128 stands for zero in the data rows.
Here are some points, each followed by its number:
[ 90 131  99 117 160 122 109 129 149  87 123 150 175 169 135 139 133 151
 114 126 100 160 107  98] 0
[112  93 126 177 108 115 123  97 133 156 127 156 105 130 135 126 113 121
 103  92 112 184 182 146] 1
[ 96  98  62 124  68 117 102 101  64 169 221 137 131 240 131 250 144  78
 163 116 145  99 121  96] 2
[ 92  91 159 100 186 123 154 201 124  73 123 139 122 125 102 134  95 118
 171 172  84  92 118 173] 3
[105 120 216 147 153  98 173 148 138  83 118 123 162 147 211  70 104  82
  91 113 107  90 112 163] 4
[137 131 139 138 101  96 135 120  97 119 172 114 132 161 127 113 134 127
 162 107 147 119 128 118] 5
[119  92  88 139 101 120 108 110 134 182 171 159 114 119 159 137 112 116
 124  98 173 137 128 132] 6
[126 130 104 102 118  96 136 117  99 106 136 124 129 168 145 153 147 128
 134 124 149 109 173 117] 7
[123 136 106 131 154 136 122 154 101 138 162 114 143 100 121 128 106 115
 154 103 138 129  94 166] 8
[104 129 112  80 172 207 152 209 166  93 107 134 134 124 105  98  90  81
 205 114  66  97  83 209] 9
[159  86  99 125  96 100  86  97 141 134 129 192  78 163 104 191 137 111
 169 118 145 136 171 106] 10
[136 206 132  86 156 249 164 255 109  74  85 117 140  81 115  90  59 112
 130  81  76  71 104 238] 11
[147 152 127 122 148 108 163  95 132 117 114  77 109 154  91 112 137 202
 107 115 164 138 126 115] 12
[ 99 126  90 124 136 133  87 118 125 130 143 139 136 156 103 132 149 151
 232 128 115 115  99 106] 13
[130  87 139 161 103 111  88 105 145 134 117 195  88 140 120 151 154 113
 153  90 142 157 148 100] 14
[ 97 116 166 114 151 114 170 122  87 138 108 105 202 120 126 101 138 119
 115 145 140 124 130 121] 15
[106 159 141  97 128 255 162 255 109  80  79 160  98 112 122  80  56  87
 137  83  59  69 129 255] 16
[ 89 144 148 117 167 114 170 120 155 116 104 100 124 120 142 150 133 100
 136 164 118 115 116 111] 17
[163 118  90 197  65 113  92  85 119 207 199 195  73 154 189 144 104  77
 109  74 144 100 155 104] 18
[134 128 100 131 143 121 106 132 214 129 150 121 121 128 110 125 127 101
 181 119 100 120 100 130] 19
[119 105 213 124 155 117 165 129 115 118 107 161 205 134 121  80 101 111
  78 168 119 109 106 114] 20
[163 119 136 228 102  94  92  88 172 140 157  99 101 178 122 127 125 101
 120  94 115 141 155 103] 21
[123  97  93 140  95  96 101 142 129 106 225 128 121 170 120 166 128 134
 130 142 125 157 106  96] 22
[112 117 140 136 149 130 135  90 184 130 138  92  84 146  94 125 131 135
 100 158 133 154 140 117] 23
New points follow, each followed by the numbers of its five nearest points above, looking only along the 4 directions in which the numbered points spread most, nearest first.
[125 108 164 105 156 140 172 131 114 124 109 105  89 136  93 132 110 141
 147 150 105 126 131 157] 17 0 8 3 12
[ 74  87 169 120 130 171 165 130  80 140  90 104 123  92  80 122  87 142
 117 169 147 133 239 159] 17 8 15 0 20
[126 135 138 106 158 127 173 114 115 147 120 102 117 129 149 115 172 145
  92 121 138 137  86 109] 17 0 12 15 5
[114 139 130 106 131 120 133 124 110 118 129 127 133 126 120 156 153 123
 148 145 116 130 121 121] 0 7 5 17 8
[120 141 105 111 124 133  93 126 139 121 133 151 116 126 100 125 131 196
 148 118 128 134 136 118] 19 0 13 23 8
[104 151 121 101 151 126 174 125 159 160 103 102 140 105 157 127 121  96
  91 148 144 126 112 130] 17 15 0 12 8
[118 116 127 167 156  88  92 110 124 109 122 126 115 139  85 152 123 114
 189 123 119 145 181 131] 19 23 0 14 12
[169 138 117 153 114 116 105  91 110 179 100  96 120 134 153 120 141 123
  96 125 116 159 174 125] 1 21 14 6 5
[119 147 173 100 124 116 161 118 158 139  99 134 113  88 172 121 141 127
 107 182 121 108  99 107] 17 15 12 0 20
[210 151 123 124 104 110 101 111 102 111 114  96 123 111  99 147 137 198
 117 134 132 167 144 104] 23 12 0 19 14
[140 148 106 149 113 117 103 109 125 133 121 141 159 160 135 118 125 119
  97 112 132 150 137 122] 5 7 1 6 14
[129  90 105 126 122 118 107 106 132 160 111  96  97 152  98 133 132 116
 121 144 116 151 241 169] 14 1 23 19 21
[120 103 124 137 124 162 167 160  91 146 106 104 120 149 114 118  97  93
 120 131 161 114 132 179] 8 5 17 7 3
[146 135  92 150 129 114  72 105 179 116 126  98 133 153  92 139 148 154
 100 128 100 186 157 120] 23 12 19 14 21
[122 120  99 158 116 146  82 101  96 157 103 147 103 134 121 149 164 111
 220  83 143 151 138 107] 10 14 22 6 19
[126 126  81 128 123 128  91 104 134 148 117 188 115 119 152 104 177 159
 121  65 147 212  97 108] 14 21 1 6 10
[154 154 144 126 119 147 109 120  90 137 105 173 103 148 105 111 115 121
 172  94 122 113 150 143] 8 19 6 5 1
[181 125 114 144 106  97  83 113 176 102 149 128  86 135 110 159 151 132
 127 134 147 122 157  92] 14 10 21 23 19
[222 171 157 143  96 107  73  94 102 120 113 137  85  92  98 168 169 164
 172  99 173 126 113  78] 14 10 21 23 19
[135 112  66 111  70  85 105 107  78 192 255 169  99 136 128 185 120 128
 176  72 172 124 112 108] 2 22 10 6 18
[167 117 107 169 106 105 104  93 132 177 159 154  92 189 144 141 132  90
 116  85 135 107 117 134] 6 14 1 21 10
[148 152 106 130 132  96  97  94 197 163 117 109 110 104 120 108 136 176
 117 121 138 140 136 125] 23 12 19 14 21
[149  91  73 193  62 100  97  87  99 230 225 204  75 214 240 148 103  61
  97  77 122 102 110 113] 18 6 2 10 14
[142 147 131 154 108 156 109 122 149 140 117 114 133 110 111 117 128 128
 152 137 111 132 110 114] 19 23 8 0 12
[107 126  94  64 145 255 158 239 104  71  88 147  92 135  94 141  77  87
 189 145  72  61 121 221] 9 11 16 3 8
[116 105 142 114 126 126 134 116 132 145 134 117 111 106  97 158 132 117
 150 146 127 144 148 130] 0 5 19 7 23
[246 156 117 111  90 106  79  97 145 123 104  88 142  71  95 143 173 219
 103 132 109 180 140 104] 23 12 19 14 21
[110  88  85 116  68 121 105 103 102 173 255 160  76 163 118 217 114 120
 127 109 180 105 130 104] 2 22 10 6 18
[ 99  65 103 140  88 145 111 114 144 161 139 158  97 143 149 139 132  99
 103 118 221 127 160 117] 6 14 1 21 5
[111 127 124 165 124 119 143 112 106 150 114 116 131 151 151 123 122 113
 115 131 124 112 150 135] 5 7 1 6 8
[182  96  68 149  50  84 102  83  82 166 255 130  87 229 158 226 130  64
 136 104 156 103 147  80] 2 18 10 22 6
[107 149  94 108 119 143 123 104  91 143 122 116 121 140 101 147 175 166
 198 124 116 152 106 107] 13 0 19 22 7
[121 140 173 110 137 111 154 130 159 133 108 115 138 102 149  95 136 130
 103 142 140 120 111 114] 17 15 12 20 0
[118 111  95 141 101 136 108 118 186 146 145 137 105 123 216  96 149 122
 113  70 164 132 130 112] 1 14 6 21 5
[ 73 115 102  99 124 186 122 136  88 112 100 196 143 146 136 124 100 167
 168  97  93 123 179 142] 8 19 5 3 7
[ 96 219 143 137 156 112 141 114 153 113  99 102 139 112 139 123 118 118
 101 175 118 111 134 100] 17 12 15 0 23
